Named moves, each a turn or a mirror, and the order they were made in; the first pair answered
q701 (before -> after):
[ 26 -18   5   1  -8   2   5  -1  -1  -5  -4  21 -21   1 -16   2 -21  -3
  10   5   9   2  -9  -7 -14 -19 -16 -18 -11   4]  ->  [ -5  -7   1 -11   1 -11 -14   3   3  -3 -10   3  -5 -16  -7  -9 -17  -9
  -6  15   4   6 -12 -12 -25 -27 -22  -4 -21  11]
[ 12  16   4  -3   0  -4 -12  -7  -4  12 -11  -6   3 -12   3   5   1  14
  -9  -7 -15  -8  17   7 -15  -3  -5 -18 -21  -9]  ->  [ 15  15   5   0  -3   1  -3  -7  -8  11  -5   2   2  -5   6  13   3  17
  -5 -11  -9 -13  16   8 -13  -2  -4 -19 -20  -7]
[ 19  -8  -1   8 -20 -11 -22  17   7   1 -18  22  -2  -4  -2  12 -43   7
  16  11   2  11 -16 -29  -5 -27  -6 -17   0  10]  ->  [  5   3  -6   1 -13 -19 -31  20   9   1 -20  13   3  -8   4   4 -42   8
   9  12   1  16 -18 -32 -13 -27 -10  -9  -4  13]
[ -3   4   5 -17   1 -18 -19   8  -5   3  -7 -14   8 -16  11  -8 -14  -4
 -13   8   1   6   9 -15 -26 -17 -17  -4 -23  19]  ->  [ 33 -14  10   6 -21   3   9   1 -13  -5  -2  10  -8   6   0  13 -26   2
  12  -8   9  -4  12  -6  -9 -13  -3 -24 -12  11]
q38 (before -> after):
[  7  12  -9   1   8   1 -19  -3 -13   8  -8  -3   7  -1  -2   0  -3  10
  -4  -4 -21  -4   8   9 -10 -24  -5 -11 -23   7]  ->  [  2  16  -8 -14  14 -13 -28  -3  -2   1  -2  -8  -1 -11   8  -4  -7  -4
   0  -1 -14  -2  14 -10 -10 -16  -9  -7 -12  15]
[ -6  -1   5   3   4   1   1   0  -9   3  -4 -11   1  -3  -8   4  -1   7
 -12  20   6  -5  -6  16  -6 -10 -14  -4  -4  -4]  ->  [ -8  -2   6  -5   4  -8  -9  -3  -3   1   4 -14  -9  -6  -3  -1   5  -4
 -14  21  13  -2  -6   8  -5  -5 -11  -4   6  -4]
[ 35  19  20  -8  12   4  -8 -10  -4  -4   4  -2 -12 -10  -7  15   5  39
   1 -44  -1 -28   3  -5   9   8   1 -20 -20   7]  ->  [ 31  24  15 -20   8 -13 -13  -9  -2  -5  10  -6 -23 -14  -2   9   4  25
  -1 -42   7 -29  11 -20   8  11   1 -22 -13  10]
[ 36 -11  -4  30  -5  21 -21 -11   1   2   7  29  -6   2 -18  13 -24  20
   0 -20  -2 -27  -5   9   2   3   0 -15 -12 -25]  ->  [ 30  -1  -3   2  -5 -13 -35  -9  19  -4  22  22 -22 -11   5   2 -33 -13
   4 -17  19 -18   6 -23   4  14   0 -12  13 -13]
q657 (before -> after):
[-13  20   3  -5   3   9  -4  14 -15  14  -8 -29  18   1   4 -20  12  31
  -4 -34 -18  -5  11   4   1  19   0   5 -13 -13]  ->  [ 20  15   6   4 -10  12  11   4 -18   7  -5 -11   2  13   4  -3   3  32
  12 -45 -10 -14  19   1   6  18   7 -11  -6 -18]
[ 51   4  -3  16 -13  22  18 -11  -3 -11  -3  23   6  14  -8  21  -7  12
  13 -17   2   8  -1  20  -9 -18   9 -22 -17   4]  ->  [ -8  15 -11  -4  13  14  -9  -3   6  -1 -15  -9  40  -7  -3  -9  17  11
 -24   1 -17  20 -19  23 -16 -19   1  15 -30   8]
[ 14   9 -15 -12  15  13  19 -29 -20  10  35   2   6  -4 -23  10  30   3
 -27 -20   1   0   7  26  24   1 -14  -3   2  -7]  ->  [ 13   6 -13 -11  17  17  19 -26 -22  18  34   3   9 -10 -21   4  30   3
 -29 -20   0  -1   8  26  22   6 -11  -5   1  -6]
[ -6  10  -3  11 -14   2  32  -2  12  -5  15 -17 -16 -30  10  -1   6 -20
  -6 -17 -15  19  -7 -22  23   7 -10  11  32   0]  ->  [ -2   8  -3  12 -13   5  31  -4  10  -9  11 -16 -13 -27  11   4   9 -21
  -6 -18 -15  17  -3 -21  23   5  -6   9  35   8]
q387 (before -> after):
[-24  -9  -8  -3   8   7   7  14  29   3   7  -9  18   0  -3  -5  -1 -17
 -12   4 -11  11 -23   2  20   3  14  30  21  12]  ->  [-21   6  -7   4  11  14  -4   6  18  15  -6 -17  30  -9  -2 -11  13   4
 -16   1 -31  -3  -7  14   6   3  15  22  -6   4]
[ 17 -13  -4   4  -8  17  13   5   3   4 -23  16  -8   6   4   5 -15 -11
   6   8  -1  26 -17   4 -16 -50  -5   5 -10   7]  ->  [ 15  -6  -1   7  -4  22   8   2  -6   6 -25  13   1   3   5   9 -10   4
   2   6 -10  19  -9   9 -19 -52  -5   7 -18   4]
[-16  33  32 -20   9 -25 -18   7   6  -8  31 -20   6  -9  31 -11  -8  -1
   0  18  -6  -8  12 -12 -12  32   6  24   7  10]  ->  [-27   8  28  -6  11 -23   3  10  12 -18  31 -15   3   8  17  -6 -16 -13
  -2  20   3   1 -10 -10   7  30  14  39  30  12]
[ 22  -5   7  13  -8  12   9  -9  -3  -8   6  -5  10  10  -6   6  -8  21
   4 -27  -5 -18  17  15  27  37  28  -7  20 -24]  ->  [ 29   7   5   7 -10   2   4 -10  -5  -4   8 -13   6   1   1   1  -9  21
   7 -27  -4 -22  26  14  15  35  25 -14  16 -23]
Then:
(2 to 3 moves a pair)
[ 27 -11  -5 -10   8  -8 -10  -7 -37 -21  -4   8 -36  10 -16  -1  -5  22
  22   5 -12 -16   3   2 -14 -10 -18 -19 -25   6]  ->  [ 12 -25  -9   0  12   4   2  -3 -33 -21 -14  13 -28  19 -27   0  -3  18
   9  13 -12  -6 -21   6  -9 -18 -25   3 -24   7]
q701 then q387 then q38
[ -9  -6 -24  16   9  21  -3  12   1  21 -12  -2  23  22 -13   8   6  21
 -24 -34 -22 -30 -16  34  12  -8   5  -7  12  -6]  ->  [ -1 -24 -24  -2   0  -6   3  12  18   5   8   7  -8  25  -9  11 -20 -23
  -9 -26  15 -12 -26  -3  18  -6   5  -6  47  12]
q387 then q387 then q387
[ -7  21   5  -3   6   2 -23  -3 -14  12 -16 -22  18 -11   5  -9  22  15
 -20   0 -22  -7  13  10 -15 -10  -4 -10 -25  -5]  ->  [-10   4   3 -24  -2 -31 -19   6  10  -7   9 -16 -13  -7  13 -13  -2 -28
  -8   5  16  11  -3 -29  -6  -3  -4  -1  15  13]
q38 then q387
[-27  30   5 -33   2 -26 -17 -13  18   5  21 -31 -10 -20  20 -24  20  -7
   2  -6  -1  -7  19  -9  -3  24  -7   3   7  -1]  ->  [-30 -11  -3  20  10  33  31 -11   9   3   1  -5  19  18 -24   3  17  23
  -7 -11 -18  -4 -14  36  14  10   5  12  -4 -10]
q387 then q38
[ 17 -30   4   6  25   6  19  21  11  -5 -10  40   2  31 -19  16   0  -3
  -6  -5  32  13  13  18 -10 -14 -12  11  27  18]  ->  [ -4 -17  -4 -15  33 -20  -7  27  21  -3  -3  18   3   7  -7  -3   8 -20
 -13   3  32  23  15   3 -19 -17 -21  20  32  19]
q38 then q701
[ 20  -8 -14   8 -19 -10  12 -19  10 -14  38  -6 -20   1  20 -11 -22  -5
  28 -21  22   2 -15 -20  32  30  10  -7  12  -7]  ->  [ 20   3 -17  -2 -21 -21  -5 -16   8 -10  42 -13 -21 -14  29 -18 -20 -13
  24 -15  19  10 -13 -25  18  23   4  -7   7  -1]
q701 then q657
[  2   1  -1  17  -5   3  -1   0  -8 -12  -9  -8  17 -19 -33  -2  -5   3
  -1 -12 -16   1   9  14  -7 -11  -7  17 -20  -6]  ->  [ -8 -13  -3  17  -2   6   9   1   0 -17  -6  -5  14  -9 -32  -1  -7  -8
  -4  -7  -6   7  -2   6   2 -12  -5  26  -3  -2]
q38 then q387 then q38
[  4  -6   0  -1   2   2  14   4  22  -8  -3  22  -6  22  -4  24   4 -12
 -14   7   3  20 -22   3 -14  -3   3  18   9  -4]  ->  [ 25  17   3 -19  -8 -19  -4   6  19  -5   1  16 -20   0  11  22   6 -14
  -9   2   5  15   3 -15 -31  -5  -5   1   0  -2]
q387 then q387 then q387
[ -7   9  25  -9 -13  13   1 -29  29 -24  24   5 -26  -2  21 -15  -2  19
  12  19   7  17   1   5   0   7  32 -14  24 -16]  ->  [  1  14  29   0 -18  24  -1 -32  18 -19  15   2 -22   0  18 -13   6  37
  13  19  -6  13   8  20  -5   3  30 -23   8 -21]
q38 then q387
[ 33 -18  -3  18 -17  12  16   0  -3  -1  -6  29 -26  20  -1  33  -7   8
  30 -12  -5  -3  -7   5   3  -4  16 -20  -1   3]  ->  [ 20   1  -4 -18 -14 -30 -16   6  10   1   9   9 -42  -6  21  15 -14 -20
  25   3  13  10  -5 -33 -11   2   2  -9   7  18]
q38 then q701 then q657
[  6 -28  -7  26  -6  31  31  12   1  -3  -3  17  10   8 -19  10  -6   9
  -1   0  -3   5 -31  27   3 -19   1  -2  -4   0]  ->  [ 28 -30  -6  20 -13  19  27  12   1 -11   1  24  -6   9 -20  19 -13   2
   9   1   8   3 -19  13   0 -16   2 -16   1   7]
q701 then q657
[-13  36   8 -33  -2   5 -22   1  17   4  17 -24  31  -6  21   3   7   0
 -11 -15   2  10 -17  -6  -4  -5 -16  -2  13   6]  ->  [ 15  20  15  -1 -10  38   9  -4   5   6  13   3  35  11   2  23   6  25
   1 -26  -6   0 -20  18   2 -10 -10 -17   3  -6]
q38 then q701
[ -9   8   1  -7   1   4 -15   5  -4   1  -3   1  22  -7  -1  -3  13  11
  -2 -15 -21 -10 -16  22  -7   9  -7 -14 -26  -5]  ->  [-10  -2  -1 -28   1 -19 -13  12  10  -9  12   1   5  -8   3  -5  -2 -21
   4 -10   6   1 -22  -8   4  16  -8  -5   2   8]
q38 then q387
